Each row is where one point has got to under a steady rotation. How many steps took it there?
The counts run from 0 to 200.
[154 137 102 154 107 138 113 144 113 124 184  86 127 127 133 169 144 116
 122 113 154 167 180 113 114 134  97 111 126 129 100 130 124 117 108 128
 106 120 150 149  89 119 120 123 121 119 155 161 102 140 157 133 156 130
 130 124 126 179 116 135 157 156  67 153  89  99  56 101 113 170 142 116
 114 102 101 145 146 154 166 104 114 110 115 141 148 146] => 156
[141 135 124 140 105 139 128 111 126 109  92 133 134 144  90 147 125  96
 125 135 142 169 109 127 152  95 139 134 159 103 191 153 164 105  89 149
 152 148 109 143 151 109 136 132 126 109 132 150 115 171 149 106 128 143
 117 130 115 142 136 121 155 111 226 100 119 122 143 153 124 169 169 135
 115 149 135 142 125 160 145 120 172 149  54 177 112 158] => 180
[172 139 142 115 127 100 114 148 146 120 139 151 134 137 142 100 120  94
  92 115 137 135 118 124 142 135 140  79 116 156 139 105 128 157 188 130
 167 113 147 124 150 125 164 127 140 155  86 118 137 137 115  99  95  96
 141 174 164 100 109 116 145 135 153  75 175 160 184 137 138  95 119 140
 148 139 162 171 132 115 118 139 143  98  67 145 172 161] => 74
[116 139 104 138 124 116 128 147 136 141 124  94 123 158 121 126 125 112
 150 131 161 125 174  87  94 137 161 159 124  99 133 147  93 122 111 151
 127 157 110 123 121 142  88 163 112 126 153 133 148 173 132 137 138 139
 109  88  88 125 141 126 114 128 126 202  83  79  67 124 151 143 150 125
  99 109 133  75 134 150 103 154 125 139 173 125 126 167] => 147
[116 162 131 137 121 116 127 128  54 161  93  87 134  91 165 130 169 129
 162 124 124 136 104 156 141 151 123 151 159 127  93 105 149  85  95 153
 119 109 133 120 132 114 113 113 118 150 118 142 115  98 106 159 145 114
 102 110 167 113 162 155 135 115 160 140 116  80 109 110 174  82 117 135
 128 134 121  87 125 121 156 119 149 177 119 101 114 179] => 193
[114 109 125  92 125 129 132 141  81 149 143 115 105 115 197 118 172 136
 119 126  92 100 119 123  97 140 100 131 140 142 132 116 153 132 150 131
  89 109 135 164 145 123 140 150 128 186 144 132 113  93 110 152 156 112
  94 157 165 128 122 154 153  84 114  95 157 112 151 135 177  74 110  81
 140 123 122 123 128 100 117 124 115 103 117 103 143 144] => 79
[ 72 107 136 123 101 151  85 132  85 123  93  69 183 138 152 138 151 107
 105 132 149 140 123 130 134 168 115 139 154 121 129 124 154  90 112 145
  70 122 144 146 163 128 183 154 131 124 145 175 134 151 145 128 132 151
 140 107 109 126 169 137 143  86 165 116 132  98 165 108 155 129 176 131
 152 120 122 137 154 110 137 129 163 149 161 132 102 141] => 52
[ 92 110 116 143 169 107  95  73 156 130  91 141 155 126 146 171 113 115
 124 130  91 118  97 174 156 135  84 141  98 129 126 152 140 118 134 117
  69 104 141 141 119 102 134 121 116 158 125 139 127 112 119 122 143 135
 104 126 125 124 140 140 109 129  83  73 148 157 198 116 124  95 108 138
 179 153 136 128 130 112 141 111 116 133 103  81  72 135] => 88
[127 196 130 172 136 103  92  89 104 107 107 105 125 132 121 145 123 103
 148 131 147 143 114 158 133 180 133 123  98 148 103 117 128 115  99 167
 183 106 115  97 124  98 143  97 128 137 111 137 131 189 142  94 145  98
 151 110 117 110 133 128 126 139 190 145 120 118 139 128 127 102 114 150
 151 119 163 126 101 146 166 107 151 154  73 170 113 161] => 197
[ 96 117 142 138  87 159  86 111  89 129 106 104 144 145 124 134 157 112
 125 142 165 113 104 117 142 159 131 110 153 139 169 138 159 126 113 175
 126 132 141 110 143 120 220 134 155 117 147 166 132 137 136  88 154 133
 151 122 102 141 158 110 163  86 168 147 133 124 130 121 121 168 177 122
 138 112 151 148 143 101 128  99 155 127 159 180  89 101] => 50
[ 99 123 106 124 131 103  79 119 136  97 148  90 177 112 197 112 180 133
 133  86 111 109 111 112 133 134 135 124 128 152  80  85 120 147 129 104
 112 119 143 180 124 122 141 125 130 164 150 170 116 109 118 102 142 131
  75 116  90 120 155 154  99 148 154 142 159 122 127 103 157 105 127 116
 124  76 141 147 131 109 139  81 157 130 130 106 140 152] => 61
[128 113 127 110 129 142 147 150 160 162 154 165 100 125 142 149 147 149
 130 133 100  95 133 129 124  95 108 120  89 133 104 112  98 153 165 123
 124 104 143 113 128 144 119 140 142 111 138  80 123  77 103 153 146 126
 129 153 151 121  97 124  88 126  31 128 141 153 108 108 122 102  84 135
 133 133 115 135 116 102  99 156  92 116 178  77 119 104] => 124
[117 122 125 119 110 125 122 159 135 137 113 108 149 129 124 154 116  84
 140  95 148 142 143 120 136 102 131 137 117 143  65 102 116  97 134 136
 125 125 130  87 146 139  94 125 132 101 128 113 128 135 114 187 116 162
 151 101 129 134 132 111  86 114  62 122 137 126 129  72 126 135  96 202
 148 106  92 143 112  98 111 158 113 148 172 109  67 155] => 10
[ 98 109 104 117 146 180 129 113 132 149 120 147  89 144 122 162 127 177
 142 172 106 100 134 126 104 119 119 159  99  95 161 170 145 141 108 144
 102 125 114 147 119 129 126 141 120 116 175 129 120 142 168 128 161 136
 132 118 102 146 123 125 130 120 107 169  80 112  78 160  99 147 139  90
 116 149 120  94 114 156 119 111 102 125 176 133 116  64] => 129
[160 115 106 107 116 107  92 133 119 136 146 138  84 134 159 125 135  98
  93  89 112 107 121 104  96 134 150  81 134 163 151 123 166 187 174 136
 138 119 127 157 143 102 157 130 143 173 131 148 128 146 132  99 142  95
 142 161 162 132  99  87 174  95 145  96 174 132 150 153 143 123 123 112
 138 112 159 177 129 101 108 116 112  73  96 162 135 135] => 76
[134 101 129 130 123 122 102 129 169 113 138 115 182 131 158 142 131  81
 106 107 138 194 138 111 134 132 115 135 147  84  78 115 144 122 111  74
 117 127 145 140 137 161 128 134 125 102 138 171 103 164 170 123 130 151
 132  98 129 144  96 128  98 153 139 105 127 126 121 112 108 170 170 150
 127  85  99 179 138 154 148 141 144 119 130 114 142 133] => 26
[129  99 117 105 131 157 110 116  94  89 151 129 103 118 112 123 104 153
 104 113 110  98 114 122 111 121 121 133 135 199 148 147 137 127 148 129
 104 135  94 161 114 102 125 129 149 149 162 142 127 133 132 109 127 147
 144 142  81 175 168 123 154  94 108 122 139 135 173 156  92 145 137 103
 133 119 152 131 109  90 114  90 119  65 138 174 119  69] => 94
[139  75 142 127 157 156 141 140 103 159 145 118 139 110 162 149 100 136
 123 141 121 161 155 142 107 185 103 147 135  93 142 181 128 115 129 101
 105 155 124 112  96 154 123 135 123 176 104 123 121 114 131 139 138 139
 146 113 175 142 122 155 129 131  77 103  85 145 140 133 124  92 171 131
 124 151 122  94 130  92 142 148  99  88 160  79 125 156] => 114
[115 114 130 109 163 143 116 143 152 117  72 147  95 142 118 108  80 143
 133 111  96 101 107 125 109 137 188 142 109 130 159 123 115 159 138 155
 140 171  92 124 145 117  92 116 129 157 111 105 147 155 143 121  91 124
 178 129 105  75 144 110 116 133 186 128 134 153 179 172 142  90 144 139
 109 159 161  92 116 110  91 124 136 152 146 127 117 132] => 101
[133 142 128 113 116 169 195 204 116 123 120 128 125 146  85 103 114 181
 146 138 141 141 153  85 104  97 185 135 137 123 155 100  97 130 115 164
 165 164  98 124 132 148 119 116 139  90 121 115 120 113 114 158 104 136
 150 144 113 126 138 128 134 117 158 173  89 118  80 142 152 139 155 116
  83 152 133 102 142 135 109 137 144 140 149 146 180 127] => 144
[152 114 172 124 132 154 150 141 120 164 122 149  98 122 117 123  84 134
 113 144 126 164 145 170 134 170 116 135 141 105 142 161 133 125 134 115
 122 142 136  75 110 145 111 136 117 129  69  88 154 125 124 144  92 112
 179 144 194 105  93 123 174 132  87 105  98 140 138 139 112 117 151 140
 134 171 103  93 141 108 125 190  93 116 158 112 127 120] => 116
[134 142 138 145 129 106  95  83  99 104 139  90 140 125 149  94 125  84
 109 120 143 168 124 135 132 183  99 138 146 118 135 160 148 114 126  90
  96 130 132 150 115 131 127 156 113 179 130 168 140 187 157 103 112 132
  96 112 123 132 133 152 153 116 176 110 126 101 168 146 141 130 167  91
 136 105 145  98 141 139 163 151 152  87  92 130 157 162] => 69
[149 127 157 151  88 145 157  93 114 152 116 160 151 122 118 134 158 128
 158 154 134 131 103 162 202  81 112 152 187 103 166 154 152 109  96 114
 143 148 163 136 119 139 163 114 133 104 110 129 133  88 105 117 118 141
  96 133 152 130 154 129 139 163 195 135 125 122 107 114  99 153 146 129
 123 137 114 112 155 139 132 116 171 173 107 102  90 149] => 177
[134 149 159 145 134 141 129 114  97 128 130 128 152 105 152  90 147 168
 140 137 116 134  96 152 157 164 135 104 159 126 147 116 155 151 122 120
 154 135 152 144 102 116 163  87 128 142  76 152 123  86 128  88 110 106
 119 139 145  98 150 154 152 174 215 141 129 138 126 145 127 104 144  96
 105 136 148 109 154 130 156  86 167 138 105 119 182 136] => 65
[126 129 124 155 114 100  53  94 112 119 144 102 166 107 170 154 123  76
 118 106 135 133 129 154 136 173 102 120 120 163  64 141 140 105 123 102
 107 100 153 125 111 115 133 115 133 161 130 161 129 176 144 103 135 117
 131 100 140 146 144 114 109 170 103 107 150 109 155 106  93 128 118 157
 171  80 127 167 111 121 155  91 137 118 117 127 104 150] => 200
[149 151 143 158 129 131 119  89 182 122 119 140 120 142  99 134 114  92
 154 137 148 178 127 133 163 144 142 123 117  93 120 138 129 144 104 112
 186 145 131  90 116 135 136 114 134  89 119 137 118 177 174  96 139 137
 162 104  91 116  92 106  88 153 190 169 108 147 103 124  84 166 149 150
 125  95 127 133 111 155 156 143 146 147 139 147 119 122] => 23
[133 164  89 129  98 118 147 124 155 106 153 147 122 147 110 148 176 134
 139 130 110 128 117 113 145  65 128  99  99 137 124  81 124 148 125 156
 171 105 128 168 138 113 141 113 145  84 161 136 101 139 147 115 164 121
 106 165  80 142 117 124 103 127 184 168 147 124  82 122 119 139  96 118
 120 104 126 157  88 185 144  91 160 150  77 163 145 131] => 171
[136 143 144 125 130 160 167 144  90 136  99 132 110 138  62 155  82 124
 147 155 145 165 136 125 125 123 145 154 133 119 161 142 142  95  93 161
 176 144  94  65 138 121 128 103 144  94 113 114 118 153 130 163 125 147
 190 130 120 157 128 121 146  87 142 126  81 133 115 137 106 157 150 173
 121 169 119 117 102 140 138 138 119 142 112 162  89 122] => 5
[152 158  78 148 144 125 110 148 159 111 139 119 113 141  98 182 127 111
 129 114 138 167 163 117 122 135 135  95 118 105 120 101 131 153 100 149
 155 132 131 140  86  96 111  87 114 111 124 159 102 118 168 122 168 127
 164 124 129 148  89 110 150 162 119 137  92 136  52 125 118 173 132 141
 103 134 126 172 131 168 173 100 104 142  86 151 134 147] => 154
[139 163 118 119  78 126 142 138 155 135 114 142 114 136 107 144 177 118
 120 120 114 137 117 157 170  65  99 118 124 117  96  82 139 137 131 133
 110  97 159 132 138 126 106 136 108  73 142 111 151  98 135 157 113 126
 115 167 146  98  98 107 131 134 142 133 175 103 108 106 133 135  74 144
 152 124  76 144 120 175 126 163 155 182 125 106 126 134] => 168
[127 136 120 118 121 148 141 197 130 135 116 134 141 124 133 146 123 160
 148 120 128 123 129 121 116 105 169 110 100 151  79  54 121 135 121 159
 183 121 128  97 136 127 133  75 145  74 115 120 110 106 132 171 125 118
 191 130 132 120 122 103 103 143 137 149 136 134  94 100 126 112 103 172
 110 135 101 174 128 125 104  93 136 169 151 139 131 117] => 13
[125 155 166 107 119 127 148 109  59 166 128 129  99 113 158 100 165 157
 138 163 108  81  96 156 126 125 103 125 135 156 143 132 145 122 141 143
 113 101 143 120 144 124 145 137 121 153 106  93 141  84  85 141 124  91
 100 168 168 114 135 145 169 104 116 134 141 106 140 146 146  75  93  85
 134 158 134  78 133 108 113 139 123 125 133 116 145 125] => 81
[133 182  95 149 131  74  90  95 141 134  70 128 128 160 114 144 137  82
 141 140 135 128 118 113 132 119 134 106 112  95 132 111 172 146  95 146
 144  93 136 131 158  80 148 121 123 101 147 159 106 148 151 108 154 127
 112 120 127 122  92  85 156 110 145 128 122 105  87 134 122 166 108 106
 129 126 152 165 141 173 139 118 107 155  84 159 116 119] => 41
[136 139 127 129  93 103 101 102 112 107 107 108 147 148  96 129 118  45
 110 108 158 163 136 109 140  97 126 142 171 128 142 158 156  83 105 107
 106 128 132 152 159 127 117 164 120 122 150 159 138 196 141 124 104 148
  91 114 110 161 149 120 151 110 153 102 131  76 144 122 132 182 147 142
 133 103 129 136 131 141 132 144 152 131  75 158  94 161] => 182
[105 141 119 132 104 130 110 138  50 160 115  84 144 106 202 137 167 127
 154 116 125 113 109 126 107 146 131 155 157 133  95 125 156  78  97 139
 100 116 139 142 143 123 126 113 115 160 126 161 111 127 119 156 142 113
  96 106 152 128 154 150 141 130 163 143 111  61 104 119 169  93 116 114
 119 120 127 109 135 115 125  95 147 159 132 111 115 183] => 192
[119 130 136 110  89 123 138 149 106 143 153 106 143 131 169 101 169 102
 137 150 159 135 139  66  97 129 136 130 140  91 124 131 138 117 121 122
 149 129 138 125 171 175 170 174 147 128 157 134 104 179 129 130 153 134
  93  94 121 142 107 135 105  77 147 158 124  72  86 129 162 131 157  90
 117  78 124 119 126 139 111 144 144 111 138 142 152 142] => 34
[132 124 131 132  88 119 129 168 135 142 116 120 144 129 115 139 113 106
 135 109 144 123 140 117 137  95 137 120 117 150  52  84 112 112 134 128
 134 125 150  89 146 147 121 115 136  79 116 104 135 120 115 171  99 135
 157 113 135 117 126 101 102 144  70 132 149 116 118  71 117 129  92 205
 141 112  87 147 135 112  96 146 115 160 167 105  87 131] => 11
[125 185 139 155 110 107 134 100  67 164  89 103 120 102 145 125 158 119
 181 124 126 126  97 185 152 142 123 142 158 136 105 124 148  87  88 152
 137 116 140  92 122 102 108 103 119 139  95 122 137  96 103 155 130 112
 106 123 166  99 157 141 159 128 169 155 123  99 113 108 149  93  97 135
 127 143 121  84 127 122 155 125 145 174 113 107 100 168] => 194
[152 149 132 134 133 130  93  75 106 126 125 121 113 133 123  93 145 125
 129 123 126 149 105 145 139 179 141 122 161 119 174 149 168 144 115 117
 136 144 121 137  95 107 138 113 122 171 120 158 131 139 161  80 135 125
 123 135 122 111 125 133 182 123 221 142 119 132 132 165 125 141 172  87
 121 110 170 107 134 136 164 116 145 109 105 152 157 134] => 67
[109 141 103 134 119 102  67 117 144  89 144  86 157 130 175 107 170 118
 126  89 123  92 116  99 119 132 130 111 117 173  79  89 118 147 133 119
 107 110 142 170 127 107 134 124 131 147 157 163 134 137 140  96 134 119
  83 113  73 120 156 129 103 150 156 165 161 106 131 117 149 127 110 103
 125  69 154 148 137 122 124  89 149 128 123 129 150 132] => 60
[137 116 127 107 161 151 127 116 118  88 122 153 118 125  99 131  89 174
 103 126  92 120  97 148 140 113 128 113 112 181 152 111 143 143 137 138
 127 116 105 155 119  89 148  95 147 135 125 135 115  97 121 111 116 135
 157 170 101 151 147 123 164 124 126  74 139 186 191 155 104 122 132 123
 140 168 152 170 109 113 132  83 129  99  88 171 140  76] => 92
[162 119 116 134 180 137 135 133 137 115 163 138  97 122 128 120  93 164
 142 124 111 128 142 114 100 154 160 108 115 141 156 144 102 164 130 126
 188 151  99 126  83 123 112  95 140 169 103 124  94 121 122 101 142 117
 150 125 120 148 118 142 121 146 120 138  83 176 104 161 100 103 141 109
  93 127 175 127 100 106 140  85  94  72 114 130 147 120] => 110
[118  92 163 107 125 150 138 133 110 128 116 134 118 115 138  83 112 156
 134 106 115  96  96 145 144 129 131 160 151 165 145 139 113 119 155 125
 113 168 115 111 113 150 109 144 140 146 110 101 162  95  82 139  86 150
 141 134 124  96 174 143 114 104 123 133 145 148 179 120 126  94 129 138
 133 131 129  72 132  56  93 150 133 109 187  93  95 124] => 98
[124 141 104 130 125 135 141 152 130 130 118 101  96 158  92 124 130 127
 143 121 154 139 159  86  93 119 171 143 133 106 162 135 106 141 103 157
 142 170  99 115 123 135  95 149 127 121 151 131 136 158 140 139 141 149
 126 107  90 127 134 120 129  88 152 206  91  88  64 138 154 157 154 123
  83 109 141  73 119 140 112 157 120 131 163 144 120 158] => 146
